A single turn carries every row of the set below to another of its rows. Some are shown first; where does it send the rows asked next?
J460: [-19.4  20.8   0.7  11.7 -15.0 -14.3  37.8   5.8 -29.3  29.0  -5.9 -30.8
  -1.7  -4.4  10.3  -5.5 -43.4 -14.5 -28.8]
J771: [ -6.1   1.6  24.0   0.2  -4.9  27.7   0.7  11.5  19.6  -4.7   3.7  -0.3
   1.3 -35.5  36.3  -1.3  31.8  29.4  14.3]
J172: [  4.5  23.1  -0.6 -26.4  -4.0   6.7   6.4   7.3 -41.4   4.4 -14.7  -9.3
   5.9  20.0  35.0  33.5 -34.5 -24.6 -37.4]
J890: [-26.5  24.0  -0.2   7.3 -18.7  -8.8  38.1   2.2 -28.6  29.0  -4.8 -21.9
  -3.7   3.8  11.3   0.9 -46.9 -18.0 -26.3]
J732: [-35.0  11.3  14.6  16.5 -22.8  -5.4  37.1   1.5   7.5  23.9   8.9 -20.2
 -13.4 -37.8   8.1 -24.3  -9.1  14.3   2.1]
J222: [-12.3   2.5  23.6  -9.0 -10.8  20.6  -1.6   7.8  27.7   4.2   8.3  -9.5
 -11.8 -33.8  35.6  -4.5  30.5  28.7  15.9]
J694: [ 12.1  10.6  14.8 -30.1  -1.1  30.7 -19.2  10.0  -2.0  -9.4 -13.7  -2.5
  -5.8   5.5  56.3  37.6  15.5  10.1 -16.2]
J833: [ -4.2   9.9  24.4  -7.5 -15.9  28.8   3.3  15.4  19.9   5.0   1.9  -3.7
  -9.6 -36.9  41.2  -0.7  34.5  24.9   9.0]
J892: [-21.4  23.8   1.4   8.8 -14.0 -10.5  41.9  -0.7 -36.0  27.2  -9.5 -31.9
  -0.4  -9.8  12.9  -1.8 -41.6 -14.3 -17.1]
J246: [ 11.3   5.9  15.5 -29.9  -0.4  28.2 -20.3  11.7  -9.3 -12.1 -12.3   4.6
   7.4   4.8  54.0  31.5  14.9   1.5  -9.2]
J897: [ -9.1   0.9  28.1  -3.2  -7.1  26.3  -3.1   6.4  23.9   0.0  -0.6 -10.1
 -10.0 -37.1  36.5   2.9  26.7  33.1   7.4]
J78: [-18.1  24.9  -4.8   9.0 -13.2 -12.3  42.8   1.8 -30.6  24.7  -3.9 -21.1
   3.6 -11.2   6.6  -4.2 -46.5 -14.6 -29.5]
J127: [-25.4  11.8  11.4  24.4 -13.0   0.7  37.6   4.6   7.2  16.3   7.8 -14.6
   0.9 -44.0   7.5 -24.7  -6.9  19.8   4.0]
J266: [-24.5   8.3  19.4  24.3 -14.6  -2.0  32.6   3.4   7.8  23.1   4.7 -26.4
  -8.1 -44.5   8.7 -23.6  -9.7  17.0   0.2]
J257: [ -1.9  24.1   3.1 -29.2  -4.7  10.7  -0.1   5.5 -33.2  14.3 -14.2 -15.6
   2.4  30.5  39.9  36.9 -27.8 -22.8 -32.3]
J705: [-11.8   0.7 -19.4 -35.4  -5.2   9.1   7.5  19.5 -13.0  14.8  -9.7  42.3
  24.9  12.3  37.3   2.7 -14.7   7.8   0.0]
J809: [  3.8  22.5  -2.4 -20.1  -5.8   6.2   4.6  11.8 -33.9   8.8 -15.8 -17.1
   0.1  26.7  39.1  33.3 -28.0 -15.6 -41.2]
J86: [  7.0  10.5  13.7 -34.2  -2.1  31.4 -23.3  10.7   5.9  -1.9  -5.7  -6.1
   0.3   5.8  55.0  34.0  20.7   3.2  -7.8]
J656: [-16.4  24.8   0.5 -28.2  19.7  -1.1  25.8   3.4 -32.3  15.0  12.3   3.6
  10.2 -13.5 -21.5 -14.9  -9.1   4.1  16.6]
J441: [ -9.2  19.4  19.7 -18.8  -0.3  36.9  19.3  13.2 -20.4  16.0  20.7  25.4
   6.9 -18.0 -18.4  -4.8  -3.7  26.2  17.6]
J887: [  1.9  21.8  -0.8 -28.1  -3.9   5.0  13.2   8.0 -29.7  13.0 -23.2 -22.4
  10.6  24.6  43.5  33.7 -31.3 -22.3 -27.3]
J348: [ 10.1  12.5  16.8 -36.0  -6.1  31.8 -11.7  20.9   1.4  -2.3 -14.8  -5.3
   5.9   7.4  61.3  35.7  17.0   3.0 -14.2]
J504: [ -5.2   3.5   5.9 -21.8 -14.2  43.0   7.4  22.9 -10.0  15.1  10.2  50.8
  15.0  -1.6  17.9   8.0  -9.2  29.2   5.5]
J119: [-23.8  18.5  15.7  23.1 -22.6   4.1  37.4   0.4  -4.0  23.5   3.7 -20.4
 -15.0 -45.6  12.6 -23.8  -1.9  15.3   5.9]
J437: [-18.4  11.2 -23.7 -40.2  17.6 -17.1  16.8   8.7 -28.9  14.9  -8.2  18.8
  20.8   8.3  13.3 -10.9 -16.4  -6.3   6.4]

J246 -> J172
J348 -> J887
And these:
J222 -> J86
J705 -> J437
J694 -> J809

